Rotation paths and how fast each direction turns (degrees per step)
Each turn is a multiple of 5 degrees from 10 to 175, or 0.
Each row of a path follows its step; steps can be skipped.

step 0: [  9   9 -14  -1  -3 -27  -2   2  -8  -6  -1   4   8   7   2   3 -13   1
   1  22   0  -1 -28   4 -11   3  -8 -21  11 -14   2   7 -12  -1  -6   4
   4 -18 -13 -15  16 -10   6  14   1  -9  -9   4  14 -22  11  -4 -16   7
  -2  18   2   0  -4 -11  13   3   6   8 -14  14 -21  -6  19   4   9  -5
 -11  -3   2   1   4  -8]
step 5: [ 12 -14 -15 -17   6   0  -8   6  -4  -6 -11 -12  16 -28  12  11  -2   3
  -6  15  -4 -22  14  -4   9   6   1  -9  -4   7  -5  12  10  -2  12   0
   6   0  11  -5  28   9  -1  -4 -10 -19  -3  15  18  23  -1   1  10  13
   2   6   0   3  -8 -10   9   9   3 -13   6  -5  -4 -21  -3   2  -8 -16
   1 -11   7  -5   0  -5]
step 9: [ 16 -17   7  20  10   9 -12  13   3   5 -11 -13  23  -5  -6   1  15  15
  18  -7  -5  -8 -10   0  -5  -2  -4   9  -3  -8  -8   8   1  11  -5  -3
   3  17  -6  12  15  -9  -3   2 -18  -8   5  -3  -1  -3  -4  -4  -4   7
  -7   7   6 -10  12   2  12 -12   8 -22 -22  11  -4  -8   9  17  -4   3
 -19   6 -24  -3   2  21]
step 15: [  2   1  -3  -1  -9  -4  -3  -2   6   9   1  -6  -5  -4  -5   5 -22  11
  18  -5 -17  -3   9  -1 -12 -10   4  -7  20 -26   7 -23 -16   6   3  -2
  12   4  -9 -25   5  -9   3  14  -4  -5  -8  -3 -10  -2   7   3   9   4
  -3  28 -10 -21  -3  -7  -3   8  -3  -6 -19   1   1 -11  21   3  13  -1
  -6  -5   4  -7 -27   1]
step 16: [ -6  15 -15   3 -15 -16  -2   0  -4  -2  -9 -17   6  -3   1   7  -9   5
 -21  24 -10  -1   5  14  -1   0   4 -19   1 -10  -6  20  -4   5   0  10
   1  -8   0   9   2   0   0  -7   8 -16   5  25  11  18   2  -1  -6   1
   1  -5   4   1 -10   0 -13  -5  -4  18 -27 -15 -15 -12  -3 -16 -14   3
  -1  14   7  -9  -8  23]
step 21: [ -8   6   4 -15 -19   4  13   2   2   0  -3   9  13  -1  -1  -8   6  20
 -11 -10   2  -5  11  -1   2  20 -13  -7  11   9  -9   1  -1  21  -6  12
  -4  13 -22   8   3   2   0  -6 -12  -9   0  -7   9   2 -13 -12  18  24
  12  14  -4  -1  10  -1  15   6  -2 -33  -9  -3   3  -7   6  -9  -1 -23
  -6   5   8 -10 -12  15]
step 23: [ 11 -10  -9 -20 -10  -5   7   4  15   5  -7   3  12  12  -9   1 -19   2
  -5   2 -11   0  -4  -2 -13  -6  -5  -1   2 -22   9 -13  -7 -15  23   9
   8   8  -1  -8   6  20   0  -5  -3   2   3  -8 -18 -11   9   8  11  -1
  -9 -12  -3 -20 -13 -13   8 -22   0   0  -7  25  -1  -3  21  11 -12  10
  -6 -11  11  -3   8  -9]
step 32: [-15 -11 -16  10 -22  -7   5   1   5  -5 -26 -10  -1  -4   8   9  -5   6
   2  13 -25  -7   9   9   1   7  -3 -11  11 -21   3  -2  -7   4  -8 -18
  -6 -15   5   2  11  -8  17 -18 -28  -3  13  12   2  -2  -2 -10  19  16
  -1   2  13  -6   2   9  17  -1  -1 -12   3   5  11 -10  -7   2   1  -5
  -1  16  -7   5   1   9]
step 38: [ -4   8  -6 -23   3  -5  12  13  12  -1   3  -1 -14   5   8   4  -1  -4
   4   3   4  11   3  10 -11   1   4   4   4  -1   1 -12 -10  -8  -1  12
 -25  -2 -10   0  25   2   3  -9 -12 -11   7 -10 -23 -11 -14   8  19  -5
 -17  -2  -7  -4  -7  12   9   0  17 -13 -20   9 -21 -21   0  13  10  -3
   0  -4  26  -1   0   2]
Speeds:
[ 1  2 -1  4  0 -2 -2  0 -1  2  3 -2 -3 -5 -2 -1 -4  3  2  1  0 -2 -5  2
 -2  1 -3  5  0 -4  0  2  2  1  0  1  2  2 -1  2  4  2 -3 -5  0 -1 -3  2
  2  2  1  1 -2  1 -1  2  4 -1 -2  3 -1 -4  1  3  1 -6  1  5  3  4  4  4
  1  5  0 -2 -2 -2]  40
[ 0  1  0  1  0 -1 -3 -3  8  2  1 -1 -4 -2  5  0 -1 -6  1  4  3  3 -1 -1
  2  1  2 -1 -1 -3  1  3 -1 -3  5  1 -2  1  1 -3  3  2  1 -6 -1  2  2  1
 -2  1 -1 -2  1 -1 -1 -2 -4 -2  2 -3  3 -2 -1 -3  2 -2  0  2  0  0 -2 -6
  3  2 -3 -2  2 -1]  120
[-2 -4 -1  2  0 -1 -3  2 -6 -2  1 -1  2 -2  3 -2 -2 -1  2  3 -2  1 -1 -1
  4 -6  4 -2  3  0  2 -3 -1 -3  1 -1  4 -5  1  0  2 -1 -1  1 -2 -1  0 -2
  1  1  3 -5  3  1  0  4  0  4 -1  0  2  4 -2 -1  0  4  3  3  1  4  3  0
  6  0  0  1  1 -5]  145
[ 4  3 -4  0  5  0  0 -1  0 -1 -4 -1 -1  0 -3 -4  3 -3 -6  0  2  3 -1  2
  1 -2 -1  0  0  1 -3 -1 -3  0 -2  2 -3 -6  0 -1  0  3  5  0  0 -3 -2  1
  0  7  0  0 -3  0 -2  1  1  0 -4  4 -1  2 -1 -6  4 -3 -1 -2  2  0  3  0
  0  2  4 -1  3  2]  130
[ 1  0 -4 -2  2  0  0 -1 -3 -1 -2  1  1  0  1 -2  5  2  2  3  5  4  0  3
  1  1 -5  1  0 -7  2 -6 -4  3 -2 -2 -1  2 -4 -1  1 -2 -2 -3 -2  6  0  4
 -2 -4  0  1  4  1 -2  4  0 -1  1  0 -2  0  3 -3  0  3  2  0  4 -1  0  2
 -1  0 -2  3  1  0]  125
[ 3 -5 -3  3 -1  2  2 -2 -4 -1  1 -2 -1 -3  1 -2  0 -1  3 -2  5  1 -1 -3
  0  1  0  5 -2  1  0  2  2  5  0  5 -3 -2  0 -1 -3  0 -4  0 -4 -4  2  1
  1 -1 -1 -4  4  1  2 -6 -1 -1  0  2 -1  2  1 -3  0 -1 -7  0  0  2  1 -2
  1 -7  0 -1 -2 -1]  90

step 1: [ -3  -3  -7  -6  -9 -10  -5   7  24 -18 -12  16   1  -6   2   3   3   4
  -3   3   0 -10  32   9 -16  10  16  13  11  15  17  10   9  -3  10   7
  -5  -1   5   5  11   9  10   0   9   7  12  10   4 -10   7 -23   7  -3
  -1  18  13   4  15   4  -2   0  -5  -7  13 -13  -4 -11  -1  -4  12  -3
   5   8   6 -10 -14  27]
step 19: [ -4  17   2  10   3  15  -6   1  13  -6 -14  -4 -10 -10  21  -3   1   8
   8  -4   4   5   7  -6  19   9   4  17   6  17  15   3  -6   9  10  -6
  -6  -7  -5  14   9  -4  21 -13   7   8   9   7  -1   2  32   1  20  18
   4   6 -12  15  14 -13  -9 -13   5   9   9 -12 -13 -17  -4  -3  -4   0
  11  11   0  -6 -12   8]
step 20: [  4  -3   6  -1   1   4  29   8   1  -6 -10  -4  -2 -35  -4   5   1   5
  -6  16  -2 -16   8  10  -4  11  22  11  -1  14  17   0  -1 -13 -15  -1
   5  -8   6   8   8  -5  -1  20   6  24  -2  -6  -2 -11   3  -4  -4  -3
 -25   5  14  17  -3   5   4   8  -4   3   8  -5  10   0   3   8  19  -2
   8 -18  -4  15  -3   2]
step 24: [  1   3   1   4   2  -8   2   1  24  -5  -5   0  -9 -20  17   3   0 -12
  -5  13  -5 -10  12  15  -1  13  20   8  -8   2  16  18 -20   6   0  10
   4  -7  -5   6  -9   0  14   7  -1  -2   2  -1  17 -21  16  -2  -1  30
  13  -9  -3  18  11  -2  -7  -5  -1   8   5   6   5   3  -3   8   4 -14
   6 -12 -23   5  -1  11]
step 25: [ 15  13  12   7  -1  16   4  14  -5 -10  -7 -18  -8 -11  12   8  -4  11
   4   5  -8 -17  18  -2   2   6   4   9  -8  25   4  -5   9  -2  -2 -18
   9  13  11  21   5   0  22  12  13  13  -4   3 -10   4  29   0  -3 -14
  -1  19   3   6  -5 -18  -2  -6  -2   9  -8  -9  -8   2   6   8  -3   8
   2  12   4   5   4 -14]
step 26: [  3   9   1 -16  -8  -2   1  -2  -1 -10  -3  10  -3 -10 -24  -1  -2  -1
 -11  19   5  -5 -13 -14   6   0  28  -8   9   4   8  20  -2  -2  -3  18
  16  11  13  -3  13 -20  -4   7 -15  13 -18   1  -1 -13   5   3  -5  -2
 -25  21   2  18  -7   4 -11   4  10  -5   3   3 -13  -5 -14   7   6 -17
   7 -10   1   8   0   1]
step 35: [ 21   5   3  -4  -2 -11   5  10  14  -5  -5   2  -8 -11   2  16  -4 -15
  10  -3  19 -14   8   3   4  12  15  -1  11  -9  12  14 -10   2  -3  14
   2 -21   7  -1   7  -2  31  10 -20   9 -20   3 -13   0  14  -4  11   3
  -3   7 -18  13   7  -5   8   0 -17  10  13   6   8  -6  -9  12 -11  -6
  11  -6   6   2  -2 -13]
step 37: [-13  15   3   0  -8   2  -8   1  10 -14  -1   2  -7 -17   5 -24  -5  -9
   0   8 -11  -9  12  -7  19   4  13   4   4  32  16  10  -3 -13  12  -3
   6  -5  11   0   8  -6   1  -8  -3 -11 -17 -10  -7 -27  10 -22   7   4
  -3   4  11  13  -4   6   2  -5   4 -10   1   9 -23 -16  -5   2  14  -3
  12   9   0   0  -7  -1]
step 40: [ -1   3  10   1  -4  -3 -16   3   7 -22  -3   4  -2  -5  15   9  -5  -5
   1  -5  -4   0   9   2   3   7  14  -5  23   1  10  24  -5   0 -14  20
  -2  21  10   7  -2 -11  23  -4  -4   5  -5  16   7  -1  18   1   7   2
  15  26  -8   1 -14 -18 -20  -3   8  17   2   2  -1  -5  -6  -3 -15   4
  -4  -1   8 -21   1   5]
Speeds:
[ 3  1  0 -3  3 -1 -2  1 -1 -5  5  1 -3  4  1 -3  1  4 -5  0  0  2 -2  1
 -1 -2  2 -2  4  2 -2  3  2  0  0 -2  3 -4 -3  0 -1 -1  0 -2  2  1 -3 -2
  6  4  4  0 -6  1 -1  1  0  0 -1 -5  0  1  1  0  2  0  0 -2  3 -2  5  0
 -1  4  3 -3 -3 -3]  100
[ 1 -2 -3  1  0  0  3  5  1  7 -2  0  1 -2 -1  3  3  2 -5 -4  0 -4  1 -2
 -1  0  1  2  0 -3  0 -1  5  0  4 -3  0  0  0 -4  0  1  2  0  4  3  0  0
  5  1  3  0  2 -6  0  2  8  0  2  1  1 -3  0  0  1 -3  2  2 -1  1 -3  0
  1  1  3 -1 -2 -3]  135
[-3  3  5 -1 -1  2  1  1 -3  2  2 -5  3 -1  2  0 -2  1 -2  0 -2  0  4  3
  0 -5 -2  0 -3 -3  3 -2  4  1 -2 -3 -2  3  0 -1 -2  1  1 -2 -1  1 -2  1
 -3  5  0  1  2  4  0  1  0 -2  0 -4 -1 -1  2  6  2 -1 -1 -6 -6 -3 -2 -2
 -4  1  6  0  3  0]  170
[-3  6 -4 -1  2 -2  2 -2  0 -3  1  3 -2  2  1 -3 -1 -2 -3 -1 -2 -2  2 -4
 -2  4  3  1 -8 -2 -3 -2 -2  2  4  0  2 -2  1  2  2  3  0  3 -1  1 -3  2
 -4  2  1  1 -3 -1 -2  1  2 -5 -4  2  3 -1  5  2 -3 -3  1  0  1  3 -2  1
 -2 -1  1  0  2  2]  85
[ 4  4  4  3 -5 -4  2  2  1 -2  0  2  1 -1  1  0 -3 -5  0  0  0 -1  5  1
 -4  0  0  1 -2 -2  2  1  4 -4  1  1  3 -4  5  0 -3  2 -4  0  2  0 -2 -2
 -1 -1 -4 -4  0  2 -2 -3  2  0  0 -1  2  6 -4 -2  4  3  1 -1  0  0 -1  2
  2  3  1  0 -4 -2]  170
[-2 -3 -1  1  3 -1 -4  3  0  2  3 -1  0  2  2  1  0  2 -2  1 -2  0  0  0
 -1 -1  0 -1 -1  1  2  1  3  2  4 -3  3 -2 -1 -1  6  1 -1  2 -7  0  4  0
 -3 -4 -4 -2 -5  2 -1  0  3  1 -1  5 -3 -1 -3 -4  1  0 -6  2 -5 -2 -1  3
 -2  3  2 -3  1  1]  70
